Q_726: [109  61 139 109  86 109 133]
Q_69: [195 123 149 139 147 170  91]
Q_704: [109 165 102 107 162 134 137]
Q_108: [170 107  94 147 122  91 102]
Q_580: [138 147 133 102 139 195 170]
Q_361: [133 123  86  91 165 149  94]
Q_994: [109 139 109  61  86 133 149]
Q_522: [154  61 170 147 123 117 109]
Q_6: [149 122 137 165 154  94  92]
Q_835: [157 118 195 151 147 154 117]
Q_472: [117  86  91 123 107 109 134]
start: [117 109] => Q_522, 5
start: [109 139 109  61  86] => Q_994, 0
start: [ 86  91 123] => Q_472, 1

Q_488: [159 171 134 130 182 115  82 127 167 130 130 123 108 160 161  67 128 117
  71  74 134 156 136 122 117 132 134 153 151 131 111 118 118 122 150  98
 145  79 141 134 122 118 145  86 140 137 117 134]
Q_57: [ 95  94 113 117  87 106  83 117 121 146 106 147 136 102 140 180 105 159
 171 137 135  93 140 164 153 145 146  85  60 136 117 159  99 120  98 132
 124 151 130 103 127 159 125 106 127 108 138 139]
Q_577: [148 110 144 164 141 108 139 134 129 134 164 110 143  91 147 151 123  93
 118 191 126 149 117 124  93 112 120 158 161 110 129 133 158 123 137 146
 151 135 119 168 115 143 147 196 152 131 163  66]
Q_999: [109  92 137 139  91 146 182 139  92 126 143 130 143  99 110 188 126 132
 170 201 110 117 113 124 126 119 103 117 125 125 146 146 142 141 122 146
 123 178 116 146 120 138 118 191 118 129 149  99]
Q_39: [162 164 142 137 170 151 171 139 136 109 149 110 119 158 116  72 152 110
 165 121 116  70 118  92 106 113 111 169 194 121 138  96 154 136 158 123
 130 103 128 150 129  95 130 144 127 148 115 123]
Q_631: [141 108 139 134 129 133 164 110 143  91 147 151 107 150 180  88 119 116
  70 110 121 165 129 119 105 127 115 158 156 132 112 140 120 128 160  89
 156  93 141 158 105 131 150 116 142 144 137 102]
Q_79: [102 120 151 127 108 157 138 151 108 135 130 158 110 139 151 179 106 171
 153 167  91 120 121 128 143 137  81  98  95 153 133 187  96 154 140  84
 129 170 137 146  95 148 117 136 102 140 143 114]
start: [143  99 110 188] => Q_999, 12
start: [141 108 139 134 129 134 164 110 143  91 147 151] => Q_577, 4
start: [116  70 110 121 165] => Q_631, 17
start: [196 152] => Q_577, 43

Q_342: [134 135 116 108 137 134 113  89 128 162 155 141 118 128 155 146 123 103
 116 120 128 128 128 128 128 128 128 128 128 128 128 128 128 128 128 128
 128]
Q_87: [140 119 146 136 131 131 135 140 144 127 111 126 130 107 109 124 106 129
 100 146  97 152 123 191 157  94 127 164 165 164 106 173  97 160 155 108
 161]
Q_248: [115 137 109 124 129 134 123  98 122 162 142 139 121 134 157 129 136 115
 116 111 127 136 113 137 147 109 117 140 133 117 117 153 116 129 119 112
 121]
Q_954: [127 119 146 124 131 131 135 140 144 127 111 126 130 107 109 124 106 129
 100 146  97 152 110 191 157  94 127 164 165 164 106 173  97 160 155 108
 161]
Q_769: [128 128 128 128 129 127 134 140 129 106 120 118 130 128 116 121 127 138
 139 127 109 118 126 146 150 125 120 149 131 120 133 133 120 131 121 130
 103]
Q_615: [140 119 146 136 131 120 135 140 144 133 111 126 130 107 109 124 106 129
 100 146  97 152 123 191 157  94 127 164 165 164 136 173  97 160 155 137
 161]
Q_830: [135 149 103 115 118 130 129 103 126 147 133 143 124 115 139 140 120 107
 103 137 125 134 120 134 130 124 125 133 129 125 139 137 122 126 125 121
 136]
start: [164 165 164 136 173  97] => Q_615, 27
[134 135 116 108 137 134 113  89 128 162 155 141 118 128 155 146 123 103
 116 120 128 128 128 128 128 128 128 128 128 128 128 128 128 128 128 128
 128] => Q_342

